In the rows, 128 means zero.
Named moves (each a turn or a mirror), then the moves between two rows, first move first; the first pair answered
pafim (before => after):
[118  86  91  58 145 149  99 105 124 149  82 144  87  91 195 120] => [151  82  95  74 149 141 107  79 116 133  75 130  91 112 198  94]
[123 165 146 129 126 177 137 208 128 123 173 155 160 127 120 153] => [185 155 156 155 129 151 153 150  98  88 162 118 168 158 134 101]
[120  96  95  87 134 114 127  99 130 151  91  87 115 122 132 111] => [108 102  98  81 134 124 123 107 140 156  93  94 110 119 135 118]
[151 163 154 111 118 132 143 165 129 112 162 143 138 119 114 117] => [156 159 152 115 124 129 144 158 116 112 169 143 137 123 117 120]
Labe (before => after):
[116 134 134 151 116 137 140 118 127 116 105 107 127 130 146 128] => [112 149 135 135 123 144 144 140 128 126 117 131 128 120 126 154]
[ 93 129 106  72 105  93 119 115 140 181 100 116 102 137 121 168] => [118 144 112 160 125 137  91 105 183 121  93 119 124 118 199 103]
[100 142 119  99 115 117 117 173 125 162 173 152 127 107  78 171] => [126 114  96 146 121  87  92  69 129 122 110  78 124 127 128  91]
Rinas (before => after):
[114 111 146 154 102 168  88  82 137 138  93  96  99 131 172 105] => [138 131 176 156 101 202 112 147 138 127 142 144 113 121 161 127]
[ 81 143 122 114 115 159 108 144 151 136  94 140 138 113 157 139] => [ 81 143 113 123 115 159 110 141 149 137  84 142 137 110 157 133]
[118 128 106 137 124 124 100  86 166 117  97 114 122 124 158  94] => [136 150 137 151 127 159 123 155 166 115 161 173 132 112 151 124]
[ 97 119 115 116 133 126  99  94 138 138  93 113 126 135 140 132] => [115 146 146 123 141 157 123 158 138 138 139 161 132 123 137 149]
siko (before => after):
[125 113 106 126 157 119 112  98 121 113 122  82 130 118 145  85] => [147 127 128 146 157 137 115 126 132  95 148 102 143 113 161  84]
[ 87 112 122 100 123 131 112 145 120 138 132 137 112 110 119 148] => [119 100 116 106 117  97 119 103 100 131 121 110 114 129 114 128]
[ 91 145 112 147 111 139 116 131 161 146 133 126 103 106 102 120] => [105 127 102 144 105 116 124  98 141 143 115 104 104 121 100 106]
Pairs:
Between the rows of a pair lie 2 to 3 moves.
[ 88 157 129 178 113 173  93 211 215 155 141 158 112  83 146 110] => [187 114 122 186 109  76 123  77 140 123  99  63 119 147 141  37]	Rinas Labe pafim
[126 138 141  81 115 128 152 184 106 148 176 171 131 131  88 168] => [162 148 161 134 125 158 151 189 122 112 185 187 149 127 122 132]	Labe Rinas pafim
[141  99 101 124 158  92 156 131 127 170 110 147 120 126  92 153] => [143 100  99 174 161 124 121 120 167 127  93 151 124 106 147 117]	Labe siko Rinas
[ 81 147 137  61 117 150 115 178 143 178 145 183 116 143 124 207] => [136 108 114  83 114  79 104  42 103 145  76  81 107 192 141 134]	Rinas pafim
[187 144 178  87 146 128 179 169  72 112 190 146 125 138  80 167] => [ 66 158 133 124 155 191  82 177 180 116 126 161 116  78 158 160]	Rinas Labe siko
[178 112 149  93 122 105 166 140  91 130 154 164 154 176  74 138] => [106 122 144  86 125 152 134 189 139 153 150 199 136 139  85 175]	Labe Labe siko
[150 124 145 163 144 135 113 126 140 129 150 116 118 123 176  97] => [138 134 155 146 142 145 122 167 135 140 167 141 117 116 155 130]	Labe Labe Labe
[166 104 153 101 121  88 151 125  96 133 153 155 140 160  79 174] => [ 79 125 131  97 124 145 104 160 160 147 132 174 128 125 108 190]	siko Labe pafim
[ 72 118 112  81 129 106 134 141 136 162 108 117 111 126  93 183] => [ 81 122 106 147 133 145  96 110 188 118  80 106 115 107 161 118]	Labe pafim
[ 92 108 108  89 134  99 133 109 120 158 109 104 113 116 100 143] => [129 108 115 126 147 104 122  77 126 119 100  86 118 131 133  91]	Rinas Labe
[ 82 143 122 157 134 170 110 162 191 148 122 150 128 103 161 133] => [125 143 152 107 132 139 162 191 130 158 168 172 139 128 102 165]	pafim Labe
[161 160 133 155 149 132 121 123 143 116 127 116 114  92 175 109] => [147 168 140 130 151 141 128 168 137 134 151 140 117  86 147 140]	Labe Labe Labe
[ 80 134  98 120 123 120  98 121 142 148  80 118 107 132 132 135] => [108 157 128 167 136 157 105 144 153 115 111 142 121 117 163 109]	Rinas Labe Labe
[140 125 139 182 146 172 106 136 167  85 108 142 137 104 195  68] => [ 43 111  95  97 132 138  82 142 168 164  78 125 107  96 162 132]	Labe Labe pafim
[161 139 156 110 130 122 149 169 104 133 164 158 137 137 103 155] => [ 89 144 118 132 134 157  89 151 170 135 118 153 133  98 147 149]	Rinas Labe siko
[107 153 107 105 124  85 143 146  99 144 137 121 100 124  98 183] => [ 67 150  94 116 129 109 106 133 139 139 112 111  91 104 138 168]	Labe pafim Labe
[ 65 116  89 101 120 107 112 103 136 165  91  99 105 123 129 128] => [151 137 141 192 140 153 130 120 153 102 139 122 143 126 171  77]	pafim Labe pafim
